The rows of T fall into 3 groups, which share some directions, and each row is roughly a mix of its group's hidden directions, except one row that fits no group.
T:
[[ -7  14  11   2   2 -19   1  -1  19  14]
 [ -3   6  -1  -1   2 -30 -11 -12  -1   9]
 [  6  16   3  10   4 -21 -11   4   4  16]
 [ 14 -15 -13  -4  -6  12  10   8  -6 -18]
 [-14  -9  -2   5 -22   4 -12   7   3 -17]
 [ 12  11   1 -12  10   4  -9  -3  -8  25]
 [  6 -16   4   7 -12   3 -18  15   4 -14]
 [ 20  -5  -2  -4   8  26   4 -11  -2   1]
 [ -1   7  21  -5   1  -9   5  15  18   9]
 [-16  -1   2  -1   4  -7  14  23 -10  11]
 [ 17 -18   3  -3  15  13  -9  10  -7  -5]
 [ 13  -2  -3 -11 -12  -7 -10   2 -12 -23]
 [  1 -20  -5  11   8  -7 -25  -4   3  -4]
 [-16   8  -6  10  26  -1  -5   4   9  -2]
 [ 10  -9 -22  -1   9  14 -16   2   7  -9]
 [-13  11  20   0  -3 -19  11  -5  -5   9]
 [-24  13   1 -11   9   1 -15   7   2  10]
 [ -7   9  26  -2  -4  19   1   5  -4   7]
 [  0 -21  15   3  -7  -4  13  13  -6  13]
 [  4   3  -1 -16  -7   6 -16 -16  -5 -20]
 [ 11   1  -2  -8  -5  25   8  12   6 -14]
 [ -3   2  18  -6  23   3   6  -4  19   3]
 [  3 -21  -2   2 -20   3   8  13 -12  -9]
 [ 11 -18 -13   9  -2  20 -11   5   1  -5]
 [ 27   3   8   0  -1  15   0   8  -6  13]
 [ -4 -10 -13   6  12   3  -7  -3 -19  20]
 [ 20 -18  -3  -6 -10  20  -1   0   4   3]
 [-18 -12  -1   3   3   6 -22  -2   9 -13]
 [ 13 -13   8  -8  -9  25   8   3   5   0]
 [ -3  -9  -8  17  -5 -25   4   6  11  -4]
 [ -4   1 -14  -5  13 -20   3 -13   4  17]
 [  5 -20   0  -4  13 -10  -3  12 -11  18]
 [  4 -19  -3  18  -8   6  -6   3 -16  12]
 [-10  -6 -11   3 -10  -9 -24  12  -9   5]
 [ 13 -11   6  -6 -18  14   3  16  -8 -10]
 [-23   0  -3  -6  14  -9  12   1 -10 -14]
 [-22  11  21  -5  -8  -3  -9  -2  -3  -6]
 [ 10  -5  -7  -1  19  18 -17  -5  -7  -9]
 [ 16   7  22   4  -7  10  -9   0   1  15]
 [-14  16   1  -9  14  -3 -17   6   3  15]
 [ -8   5  -9   8  -3 -16  15 -22   2   8]
 [ 14  13   9   4  -4  23  -7  -7   5 -13]
 [ 31  -8   7   6  -1   3   4   9  -7   7]
 [-10   3 -16  18   7 -19 -12   0  -8   1]
 [-20  14  -3   9   6 -22   0   5   4  -6]
 [-15  -4   2 -10  -4  10  -8 -12   8  24]
 [ -2 -16   6  17 -10  14   3   3  15 -13]
 [ -5  19 -10 -12  17   2  -4   6 -18   3]
 [ 15 -17 -12  -5   3  19   5 -14   2  -4]
 [ -6   5   6  25   5  -8  11   4  10 -15]
 [  3  13   2   4   7  14 -14 -12  13 -18]
 [-21   6   5 -13  10  -5   4   8 -13  16]
 [ -8  -4  14  19 -16  -4  13   4  11 -10]
 [  5  -9 -21  -7  17   5  -9  -7  -5  15]
 [-19 -12  -9   7  -7 -21  -6  -3  -1  11]
 [ 17  -7 -11   1  -5  16  -1   0 -19 -13]
 [ 27   0   8   5 -17   1 -13   5   1  -2]
 [  6  -9   3  -3  -2   5   2 -11  -7 -31]
 [-15  -6 -21  -7   0 -20  -6  -8   5  -2]
 [ -7 -18   0   3  20 -14  -8  -7   4  13]
 [ 12 -18   4   1  24  -8   2  -4   0  12]
 [-12  13  -5 -21   7 -11  -9   2 -16   1]
 [  5  12  13   7 -15  -5  10  -3  21 -10]
 [ 16   6   2  16   4 -25  -6   0   5   8]
 [ -1   8  18  -8 -11 -12  22  -3   4   8]
 [-10  18   4  -6  12  17  -8  -9  11 -11]
 [  6 -11   8   0  -8  23   4   4  16 -15]
 [ 29   1   9   1   4  -2  -8  16   0   5]
 [  3  15  18  -7 -13 -13  -6   1   7 -16]
 [  1 -11   3 -12  -9  24   0  -9  -3 -16]
 [ -5  -4  -3  -4  14  27  -9   3   5 -14]
 [ 17  13  -2 -20  -5   6  -7   7   5 -16]
 [  5 -13   5 -10   5  11  12  -3 -16 -20]
 [ 13   5   7  -2  23 -10  -7   3   5  18]
 [ -5   8  10   2  -5 -28  -1  -7 -10  12]
 [-20  18  -2  -8   1  17  -3  -8   5 -11]
 [ 16 -12   1  -2  10  20 -10   5  -7 -14]
 [  1 -12   2   2   0  26   5   4  15 -13]
 [  4   4 -17   4   1 -22 -12  -5  14  -8]
 [ -9  -8  12  -2  11  -8  22  -9  13   6]
 [ -9   4  17  -2  11   6   3  -7  24 -10]
 [ 11 -15  -9  12 -22 -10  -3   5 -10  -4]
 [ -4  19  -6 -15  15  15   2   6 -13   4]
 [  3  -6   4   4  27  -4  -8 -15  12   3]
 [-10  15  21 -17   5   1  13  -3   7  -4]
 [ 11 -11  12   7  -1   9  18  17 -10  -6]
 [  8   6   4 -10  19  -1   8   9 -21  11]
 [ -2   6  -9  -3  -6  -1  -9  -9   3 -31]
 [ 12  -1  21 -22  -8  11  -2  -5  -2   4]
 [ -2  -8   4   2  23  -4  21  -3 -13  -6]
 [  1  18  -1 -26  12   6  10   2  -1   1]
 [ -3  -9   8  10  -7  21  18  10  -9   5]
 [  6  10  23 -23  -5  -2  -7  -6   0  -2]
 [ -3  10 -14   8  -4  10 -16 -17  -1 -16]
 [ -6  -2  25  -2  -9 -15   6 -12   1  12]
 [  4  -8  -7  -5   9 -20   6  -2 -14 -21]
 [  4 -14 -14  16  -2 -11 -16  -4  -9  11]
 [ -6 -12   7   4  -1  12   1 -14  14  23]
 [ 14   0  19   4   5 -17  -1  -3 -14 -14]
 [  9  -2  -2   2  -7  18  -8  10  11 -23]
 [  6 -11 -13   4   1  14 -19  -2 -12 -15]
 [  4 -15 -19  21  -4  -1  -4   5 -11   9]
 [ 10   5  -5  11  -5 -21  -8  -2   5 -22]
 [  9 -15 -14   2  -1  -7   5  -7  -7  25]
 [  1   7  -3  -1 -14 -13  26  -3  -7  12]
 [  6  -1 -25  -3  15   9 -15   2   2  -8]
 [ -5   0  11  -5 -10 -13  24   9   4  13]
 [-11  14 -11   3  14 -25  -4  -2   1   2]]
Here is one row from each group, named. Which group is each of the other rows in?
[-18  -8 -16  -9   1 -23  -2  -4  -1  -3] : (7)
[  8 -14  15  -4  25  -2   5   3   8   8] : (82)
[ -6  19   5 -10   7  -7  -7  -1  14 -21] : (49)

[-12  -5 -15 -12   1  19   5  -7   1 -17] : (7)
[-15   6 -10 -16   2  12  -1  -5  -6 -22] : (7)
[ -7  13 -17  -3 -10  -5 -10   6   4 -22] : (7)
[-21   2 -10  -3 -23   2   8   2 -10  -3] : (82)
[-13  -4   0  -5  -7  13   6  16   2  24] : (7)
[ 15  12  11   8  12  -3 -10  -8  21  -4] : (82)
[-13 -12   4   8   0   2  22  16  -4 -11] : (7)
[  3  19  14 -21  -4  -6  14   1   4  -2] : (49)
[ 22  -5  -2 -12  -9  20 -10   7  -5  -5] : (49)
